Each scene shows the same named points in several views, each turned, perhaps mirrored, and shifted as a whole.
A view may leave some points out, and in a few views one point is out of place. Which views, in the order they come, and which point in each? Write - if none.

Scene 1 (7 views)
A:
  z520 [ 24 -22  -5  15   5  24]
  z281 [ 26 -25   0  16  14  25]
  z324 [  5 -16  -9  -5  26  24]
  z769 [ 22 -16   5  21   5  19]
  z149 [ 30 -24   4  20   8  23]
  z562 [  4 -23  -8  -5  22  31]
  z556 [ 21 -19  -5  17   9  24]
  z788 [ 23 -28  -6  11  13  22]
  z994 [ 19 -22   4  23   9  29]
  z966 [ 27 -16   4  16   7  31]
  z242 [ 10 -14 -10 -17  26  31]
  z758 [ -1 -20  -4 -13  23  31]
B:
  z324 [-23  -9  19 -12  -8   4]
  z242 [-14 -16  26  -9  -5   6]
  z994 [-25  16   6 -24  15  -1]
  z966 [-16  10   5 -23  20   3]
  z149 [-21  18   4 -22  19  11]
  z281 [-21  16   9 -19  12   9]
  z758 [-27 -13  30 -11  -4  -1]
  z562 [-24  -4  25 -11  -3   0]
  z769 [-27  11  -3 -23  18   5]
  z556 [-21  11   3 -15  11   4]
  z111 [-23  18  -5 -18   9  -3]
  z520 [-21  13   4 -13  16   5]
C:
  z520 [ -7   1 -28  -1 -22   6]
  z994 [ -1   3 -22   9 -24  10]
  z181 [ -5   2 -30   1 -28   3]
  z758 [-11  -4  -4 -21 -23  34]
  z788 [ -7   0 -24  -7 -31   9]
  z281 [ -8   1 -26   2 -32  10]
  z149 [ -7  -2 -31   8 -29   6]
  z324 [-16  -3  -3 -18 -26  23]
  z111 [ -4   8 -17   7 -20   0]
  z966 [-11   1 -28   9 -21  14]
  z242 [-25  -3  -9 -22 -24  32]
D:
  z181 [-13 -13  19  -2  -8  -8]
  z758 [-21 -24 -10 -15  23  -4]
  z769 [-20 -11  15  10  -5  -8]
  z324 [-17 -17  -3 -11  24 -12]
  z281 [-10 -13  15  -2  -1  -4]
  z562 [-19 -22  -1 -15  20  -6]
  z788 [-12 -13  12  -8  -1  -8]
  z149 [-11 -12  18   5  -9  -4]
  z966 [-12 -22  15   9  -2  -4]
  z111 [-23 -14  26   5   2 -12]
  z520 [-15 -17  15   0  -5 -11]
  z556 [-17 -16  16   1   0 -12]
  z242 [ -9 -27 -11 -11  25 -12]
E:
  z769 [-12   3  -1  35  -2 -39]
  z966 [-10   9   2  28 -10 -35]
  z556 [-13   9  -3  27   3 -34]
  z788 [-17   6   4  21   6 -29]
  z111 [-14   7 -13  29   1 -39]
  z242 [-24  36  15  27   5 -13]
  z994 [-23   4   4  30  -5 -38]
  z758 [-36  34  14  27   5 -21]
  z520 [-11   8   1  23   2 -36]
  z281 [-15   3   2  23  -2 -29]
  z324 [-29  28   6  31   9 -16]
  z181 [-10   1   0  21   3 -35]
  z562 [-32  28   8  22   6 -21]
F:
  z181 [ 29 -22  -9 -10 -21 -23]
  z149 [ 34 -24  -8 -17 -22 -23]
  z966 [ 28 -28  -6 -24 -19 -29]
  z520 [ 25 -26  -8 -11 -19 -28]
  z562 [ 17 -35   9 -10   8 -24]
  z758 [ 18 -44  13 -11  13 -25]
  z788 [ 28 -23  -5  -8 -10 -23]
  z556 [ 24 -25  -1 -12 -19 -28]
  z769 [ 31 -30  -1 -15 -28 -26]
  z281 [ 30 -22  -5 -16 -14 -22]
  z994 [ 25 -27  -2 -19 -23 -19]
  z324 [ 22 -33  16  -8   7 -29]
  z111 [ 19 -21   2 -13 -28 -25]
G:
  z769 [-59  23  14 -42   3   1]
  z149 [-52  24  14 -42   2  11]
  z520 [-53  15  15 -35   5   7]
  z966 [-54  18   4 -39  -1   7]
  z181 [-49  19  20 -38   5   9]
  z994 [-50  24  11 -36  -2   0]
  z562 [-63  12  12  -5  -5   6]
  z758 [-70  13   7   1  -5   5]
  z324 [-71  10  16  -8  -9   5]
  z242 [-73   4   7  -5  -8  14]
  z281 [-52  21  15 -33  -2  11]
  z788 [-53  18  20 -27   2  12]
  z111 [-51  14  19 -40  -2  -6]
  z556 [-55  14  16 -35   1   3]
Views with a point moved: E
  moved in E: z994

Scene 2 (6 views)
A:
  z559 [-36 -64 -27 -28  -7   9  19   2 -35  15 -41  12  44 -35  -3   5]
  z65 [-35 -53 -23 -28 -31  16  16   0 -36   8 -40  12  39 -26   5  13]
  z730 [-38 -63 -27 -34 -23  11  12  -4 -39  10 -40  14  43 -22  10   7]
  z530 [-40 -66 -24 -30 -15   4  11  -1 -34  22 -40  17  37 -23   0   7]
  z143 [-40 -63 -22 -33 -16  14  13  -4 -27   6 -32  12  39 -38   0   8]
  z610 [-47 -73 -22 -39 -19   3   1 -11 -28  17 -33  21  33 -19   6   5]
B:
  z730 [  7  -6 -25   2  -4 -38 -22  13  39 -28  50  33  20  -9 -15 -28]
  z610 [ 16 -24 -16   8  -2 -33 -27  11  34 -31  37  26  18  -6 -22 -30]
  z357 [ 12 -10 -17   2   3 -30 -27   7  36 -25  50  25  15  -9 -13 -31]
  z143 [  8  -6 -17  11   3 -32 -26   6  32 -25  60  30   8  -1 -17 -26]
  z559 [  6 -11 -29   2   5 -33 -26   6  29 -20  67  30  16  -5  -9 -31]
  z65 [  6   7 -19   0  -2 -37 -23   4  46 -30  56  29  17 -10 -14 -28]
  z530 [ 12 -18 -25  -1   2 -33 -27   5  35 -26  52  24  21  -9 -13 -34]
C:
  z730 [ -5  28  -6  -5 -13  13  14  16  14  -8  14  -9  -8   3  15  10]
  z559 [ -7  32   3  -9 -10  17  12  19  -1  -1  12  -8 -19   7  17  23]
  z357 [ -5  31  -4  -1  -5  17  14  18   9 -10  16  -5  -4   9  12  23]
  z667 [ -3  27   0 -14 -12  14  12  12   3  -9  11  -6 -19   0  25  18]
  z143 [ -1  30  -4  -4 -16  20  17  26  11  -4  10  -7 -12  12  11  26]
  z65 [  4  34 -14 -12  -9  11  12  18  16  -1  14 -11  -4   7  14  14]
  z530 [ -7  29  -1  -4  -4  16  13  13   4 -14  15  -3  -7   4  19  22]
D:
  z143 [ -5   5  25   0 -22   0 -10  17   9 -20  -3 -10   5  11  -1  -6]
  z610 [ -3  -5  24  -4 -13 -13  -9  19   6 -21  21  -2  13   8 -11  -9]
  z730 [ -3  -2  25   1 -16  -1 -14   6   8 -16   5  -1   1  15 -15  -4]
  z559 [  3  10  31   7 -25   8  -4   8   7 -23   0  -7   0   9  -9 -10]
  z667 [  6   2  32  12 -17   4  -9  -1   4 -20   5  -1   2   5  -8  -9]
  z65 [ -5  -6  25   1 -18  -1 -17   2  10 -25  -8  -6   1  20 -14  -2]
E:
  z357 [ 10  -3   2  18  15   2 -25 -44 -10 -27  16  13   5 -15   9 -38]
  z559 [  8   4   2  19  13   2 -21 -43 -16 -14  31  19   7 -12  14 -34]
  z143 [  8   2   2  14  16   8 -29 -52 -13 -25  13  17  10 -11  10 -23]
  z730 [ 14   9   3  17  16  10 -25 -38  -9 -28  17  17  10 -14   3 -30]
  z667 [ 18   4   0  25  12   6 -17 -36 -11 -16  30  18  11 -14   9 -25]
  z65 [  6   8   8  28  15   6 -32 -42 -14 -27  10  17  10 -14   7 -24]
F:
  z530 [ 16  12 -26  17  40   1 -21 -36   3  -8 -14 -11  11  14  14  30]
  z65 [  0  13 -32  12  34   2 -26 -25   6  -3 -15  -6  27   2  12  25]
  z143 [  4   7 -26  16  37  10 -22 -19   3 -13 -10 -12  13  12  14  17]
  z357 [ 10  13 -28  17  36   6 -23 -31   7 -11 -12  -7  13  16  12  27]
  z610 [  9  16 -35  25  37   3 -13 -33   2 -10 -15 -14   6  27   2  29]
Views with a point moved: E
  moved in E: z143
